One hidden turn or mirror swaps the rows below in pairs. Which row is each named row swapped with?
The rows were stretched afterwards, more along some directions than others.
kaze:  -6   5  -8  -7 -10  18 -14   2 -37  -9   0  31   1  16  18  13  -2  10   5  23  -4 -10  -4 -15   8   9  35  17
roli:  20  -9 -10 -19 -13  20 -33 -18 -50  -6  20  10  -7  -7  16  36   6  49 -17  29   9   7   4 -20 -24 -33  -4 -36
fabeb: -40  18   7 -30 -41  10 -38  27  24   5  21  13  -2  -7  35 -28   6 -22   8  12 -10 -10 -22 -27  15   4  10  24
Sasa: -14  18  36 -41  -1  25 -21 -18   0  10  23   9 -10  23  34  -7   4   2  13   5 -24  -4 -44 -34 -19 -12 -47  13
tasiv: -52  57  33 -48  -3  46   1  28  16  -7  40  25  32 -13  21 -24  -9 -17 -28  15  -4 -12 -28 -18 -17 -37 -21   8
gerad: -14 -11  16 -20 -20  -4   8  28 -34  -1   9  31  31  -3  21   9  17  10 -54   9  22  -5 -13 -14  -9 -15  25  -7
Solu: -16  24   2 -31  14  -3   2  11 -15   9   0  35  32 -26   7 -29 -18  21 -15  -5  31 -18 -49  -3  10 -28 -10 -22
mev:  14 -44   8 -39  -5   9 -44  32  -5  -6  25  36  -6   6 -16  17  50  23 -33   3  13  -4 -20 -16 -17  -1 -19 -39
Bilo:  15  10  20 -27   7  41 -30  30  11   1  40  57  25 -27 -16 -21  44  40 -48 -13  11 -14 -43   0   8  -3 -43 -35
Reka:  -1  -1  26 -14 -27  18  -7 -17   5   2  17   8 -14  20   6  13  -3 -20 -33  -5   3  20  10  -4 -14  20  19   9
nis: -27  22   4 -19 -24  24 -17  -8 -18   4  -4 -17 -26 -10  31   6  30 -10   7  16  -2 -34  10 -18  13  16  31  37
firo: -40  19   1 -14 -17   9  34   5 -30  24  -9  22  38 -17 -11  -2  -5  18 -63  10  46 -30  13  26 -12 -32  16 -31
mig:   9 -10  -7 -21 -35  -6 -41  22  17  -5  25  25 -12 -13  12   1  11  33 -26 -20   7  18 -23   8  16   1  44 -34
sota: -30  21  20 -53 -59  25 -28  -6 -38  -1  25  36  -2  22  44 -12  -4  30 -11 -14  18   5 -11  -4   2 -30  34   7
Mukiv:   6 -33  20  -1 -14   7 -22  -3  -2  13  44  17  -6   6  -1  14 -12  13 -42  49 -18  22  10 -21 -27 -10   5 -37
Dufup: -13  27   8   0 -10  51 -21   3   4 -17  18  13  15 -22 -10  -7 -10  -6 -39  28   9  11  -2 -10 -14 -18  -9  15
zepas: -39  21  22 -59 -29 -18 -27  53 -22 -19  16  45  19  34  46  14 -22  11   9 -10  24   8 -42  -6 -17 -55  21  12
resit:  37  -3  17 -30  21  34 -38   4  -5 -29  61  33  -1  -7 -22 -16  -3  48 -15  -5  29 -13  -1  -6   3  10 -29 -21
vum:  -3 -11  29 -20 -12   3  -3  -5   6 -16  33  11 -16   5 -32  33 -33 -15   2  25  -9  11  13 -12   0 -29   4 -33
puv:  18 -29  18 -42   5  28 -22  -2 -10 -12  34   5  -8  22 -14  11  34  18 -26   7  10 -12  -8 -17  -9   6 -35 -37
meri:  35   5  23 -14  -6  45 -29   0   1  -6  16  35  14   1 -39   6  13  26 -21 -15  20   7  -5 -24 -16 -29 -67 -18
Zab:   5  15  -3 -36 -27   4 -20  16 -60 -29   8  33  22  -7  -5  12 -10  59 -15 -37  61 -37  31  37   1 -12  25 -36
niki:  -1 -32   9 -18  18 -22  25   8 -24  20  -2   0  -1  11   8  66   5   5 -18  13  11 -15  -7 -10 -32 -13  16 -16
fipi:  -7  23 -17 -24 -32  10 -19  29  -9 -15   2  44  25 -58 -52  -7  -2  17 -14 -22  47 -14  22  21  32 -37  24 -36
faba:   4 -17 -12   2  -7  19 -13 -15 -21 -34  35  25  -8  19 -10  11 -26  12  -1  -5  21   3  41  -7   2  16  10 -29
Pelum: -20  46  19  -3 -44  42 -18 -21  -4   7  -9  11   0 -11   4 -10  -6  -4   4 -22   2  -4   2   1  37   8  21  19
peku:  -2   5  -7 -17  -3  42 -37   7   0  12  -4  46   9   1 -20 -32  28  16   3 -20  16 -11 -43 -15  14 -16 -33  -3
vot:  15   0  -5 -51 -23 -13  -1   9 -47 -18  12  42  19   4 -16  16   2  51   5 -50  44 -30   6  12  15 -28  16 -52
Zafa:  -5   3  25 -14   8  62   6 -17  -6  -9  44  24  13 -24 -30  -8   0 -19 -56  30  26  -7  23  -6  -8  -4 -31 -51
gure:   8 -26  14  -1  28  10  12  -9  -5  20  12   6 -20 -12 -19   9  20  -6 -25  37   2 -31 -32 -28  -4  29 -16 -18
Buk:  -1   6  30 -17   6  22  -8  11 -13 -18  14  21  12   9 -13   6 -18  15 -13  -5  31 -17 -12 -16 -16 -12   0  25
sigu: -23 -17  22 -24  -6 -16  32   9   2  30 -19  -2  14  16  15  11  13 -24 -30  10  -1 -10 -25 -22 -13 -10  -4   0
Gaba:  34 -38  -8 -23  -1 -11 -24  -9 -30  -6 -10   5 -11   4  -3  31 -17   9  31   3   9  -2   0   2   8  23  31  -9
daz:  19  -9 -20 -27   9   2  15   5 -20  10   3   1   5 -26  10  11  19  36 -27  19  18 -34  -5  -4 -19  24   0 -27
Tipe:  13  23 -15 -13   1  37  17 -30 -15  -7  -1  14  15 -27 -44   1 -14  20 -24 -18  43 -15  11   6  -5 -33 -25 -41
lapen:  34   8  21 -32  10  63 -15   7 -10 -21  34  33   1 -10 -21   4  40  22 -41 -22  10  -1 -31 -23  -7   0 -49 -29
Fisi: -13 -37  17 -36 -24   1 -49  34 -16   2  27  69  -6  38  12  41  38   1 -14 -13   8   6 -35 -24 -21 -35  -6 -12
lizir: -33  32   8 -39 -14  34   0  29 -11 -25  16  32  32 -36 -32 -17  -4  14 -29 -29  48 -40  16  37  37 -25   4 -14
kor:  11  26 -12 -33 -23  10 -41  13 -19 -37  13  31  15 -36 -31  15 -29  35  12 -19  44   2  46  20   4 -29  20 -27
sadi:   9 -26   1 -17  21  14 -43   4  19  13  40  15 -20   1  19  -4   5  13  -8  24  -2  11 -19 -26 -10   0 -35 -22
kiv:  -3 -10  17  -9  12  40 -35  -3  25  12  20  20 -38  -6  -7   5   9 -20   1  27 -28   5 -43 -46  -5  -3 -30  11
vedav:   6 -15  18 -21   3 -13 -25   8 -13   3   9  22   9  -4  13  28 -29  18 -20  39  38  13   7 -11 -52 -37  -1  -7
vusu:  -5 -20   8 -35 -29   0 -65  37  -4  -9  21  33  -6  12  12  31  32  41  -9  -4  16   5  -6 -20 -14 -25   6  -3
sus: -11  35  11 -41   2  26 -23 -15 -10  -5  -6  -6  15  -4  32 -22  -8   0   3   5  -1   0  -5  -6  -8  -7  -9  17
gab: -28  41  -8 -40 -25  -1   8  22 -29 -20  -5  17  47 -17 -11 -21 -23  17 -19 -20  54 -26  17  34  18 -26  31  -9
neriz:  13  22   6 -37   2 -11 -18  -8 -33  -6  20  17  22  -1  17  17 -28  51  -5 -14  37  -9   8 -11 -29 -45 -16 -48
ked:   4   6  -9 -34  -9   8  20  11 -35 -21   9  35   6  -2  11  -8  -7   7  -9 -25  39 -24 -17  10  11   7  26 -27
Mabep: -10  15 -12 -28 -15 -24 -29  16 -31  21 -11  24  -5 -19  36  16 -16  27  13  20  -2  -5 -30 -10  -8 -31  35  -1
rebe:  -3 -21  -7 -21  10 -23  -5  -2 -40   8  11  38  24  47  19  23  -5  52 -23 -16  52 -20   6   0 -25 -15  -7 -30
muvob: -11 -20  31 -31   9   9 -27  26  -1   1  41  21   4  31  32 -11   6  -4 -27  49  -5   0 -22  -8 -23  21 -12   5
lerem:  -4   5  15 -19   7  20  10   7 -27  12 -26  22   1  28   3  26  22 -10   6   0  12 -41 -17  -1   9  15   2  31
dak:  -3  -5  -4 -12  -9  15  -3 -12 -32 -16  18  32  -2  14  -5  19 -10   6  13 -11  16  -7  15  -9  32 -16   4 -25
fad:  23   1  44 -33  13  22 -27   6   0   3  60  36   8  16  23   5  30  31 -50   6  -6   2 -33 -31 -42 -20 -63 -35
fure:  -7  29  15 -27 -33  31 -41   4 -13 -47  35  38  -2 -17  10  17  -6  17  -4 -18  15   2   9 -25  14 -34  16 -13
gufam:  22 -11 -13 -44   6 -23  15  28 -32 -14  20  20  18  19  16  19  -7  52 -33 -26  29 -18 -26  18 -23   3   2 -50
Vil:  22 -13  14 -43  12  10 -13  13 -23   8  14  18  11  17   3  37  42  23 -35  17  11 -16  -3 -12 -40  -5 -51 -38
dutu:  -7 -11  30 -34   6  12  -8  34  25   0  27  33  18  18 -25 -11  14  -4 -37 -19  35 -18 -23   7 -15   5 -27  -9
Tid:   4 -14  17 -29 -26  -1 -36  20   4  -7  50  41  -3 -42 -39   4 -14   2 -16  22   2   4  15   7   1 -31  14 -35
Natuz: -14  23   4 -50  -3 -18  30  20 -11 -22  32  10  32 -29 -19  -7 -31   9 -35  -9  41 -30  36  15  -1 -24   8 -46
naraf:   5   0  18 -32 -23  -2 -18  -5 -42   7  -5   1 -10  18  44  -5 -10  22  15  -1  10  -4 -14 -13 -23  21   9  22
puzu:  -1  10  10  -8   4  69  19  -3  11  13  19  41  14  17 -47   5   5  10 -37   1  18  -8 -37 -10   0 -32 -54 -21
Balu:  15  22   8 -39  -7 -14 -16  23  -8   3 -16  23  32  -7  -6  11 -20  36   2  -3  29 -10  -6  -1 -25 -31 -24  -5
Zur:   0  -7   5 -30  22  23  23   1 -36  10 -16   8  16 -12   4   3  16  24 -23  10  38 -49 -12   7 -11  13 -31 -10
Pafuv: -24  51  19 -49 -14  49   6  12 -17 -22  13  17  12 -26   2 -22  -1 -19  -8 -10  21 -35  -6  14  26   7  14  -8
zaz:  -4  57   5 -18   1  47   6   7  12  -1  -3  11  27 -48  -5  -8  30   1 -35 -16  17 -36  -5   9  26  15 -32 -17
Rifo:  22 -17   4 -15 -13  11 -62  24 -15   6  28  42   4  20  27  14  11  54  -6  22  10  27 -26 -19 -12 -17   3   2
Noto:  -5 -17  25  -4  -2  33  17  -4  32  23  13  29   3  21  -8  -7  26 -26 -48  16 -11   7 -45 -30  -1   0 -25 -14
gami:  -4   6  29  -3   3  74 -22   0 -20  -2  30  52  25   2 -43 -12  12  28 -48  10  13  11  -7 -17 -10 -35 -48 -13
til:   4  11   1 -45 -11  17 -33  22 -16 -33  12  28  -6 -12 -13  20   3  40  15 -55  48 -40   6  15  26  -5  -1 -25
gosa:   6  11   8 -37 -11  23 -22  21 -12  -6  13  18   9   1  17   0  38  38 -44  -6  14 -16 -45  -9 -22  -6  -4  -2
vivev:  11  -2 -10  -6 -25  40  -5 -11 -19  -7  -5  47 -10  23 -16   7  -3   4   6  -4  18  17 -20 -32 -13 -17  -1   3
Ref: -15  20  15 -59   8   5 -13  12   6  -6  30  11   6  -5  27 -31  -4   9   0 -16   7 -31  -9   1   9  -2 -35 -27
kivun:  14  -5  -4 -12  -7  -4 -23  16 -54   2  28  25   9 -15  -1  28  16  57 -42   1  33 -11  28   9 -24  -8   6 -52
Vigaz:   1  17 -10 -22 -26 -14 -32   8 -12  -6  28  29   0 -11  -2 -21 -30  30   5 -18   8  18 -12 -16  -4 -46  -7 -20
ribo:  13 -30 -13   3  20   4  29  -1 -35  14  -1  42   9  -4 -35  29  19  23 -29 -14  52 -40   8   9 -14   7 -24 -44
tuti:  13 -29  18  -8  -7  41 -47 -11 -35   9  19  37 -28  44 -17  30  23  28 -12  24  -8   4 -33 -11 -13  -5   2  -5
gon:  38 -23 -23  -9  -6 -15 -24   7 -19   2   1   9 -20 -26 -21   5  30  28   4 -10   5 -26  -1  -1  12  35  22 -28
zimir: -25  28  12 -19 -16 -13   2   1 -26  13 -14   0  -3 -10  20  18 -17   1  16  -5  17 -33  -9  23   8   4  44  31
Vavez:   3   5   2 -14 -19  35 -31  19 -38 -19  18  59   5  22  12  19  -9  15   1 -18  25  18 -18 -22  -8 -29   6   4
sasi: -12   7  17  -4   9  29  32 -15 -52  -8   8  49  22  13 -25  17 -24  13 -26 -15  57 -34  15  15 -11 -33  -3 -10
Fevuk:  -6  23  -9 -14  15  56   1  10  25   4  -1  28  22 -22 -12  -5  28   5 -36 -25  29 -19 -33   0  16   4 -30  -9
semab: -15 -17  35 -56  18  30  -9  27 -15   1  25  41  22  44   2  22  31  18 -49  -1  33 -19 -36  -5 -20 -27 -29 -19

Noto is swapped with -> ked
Dufup is swapped with -> roli
muvob is swapped with -> dak
vot is swapped with -> dutu
Zafa is swapped with -> gerad
Fisi is swapped with -> Tid
kiv is swapped with -> Mabep
Reka is swapped with -> sota
sadi is swapped with -> kaze
firo is swapped with -> lapen
mev is swapped with -> fipi
Solu is swapped with -> gure

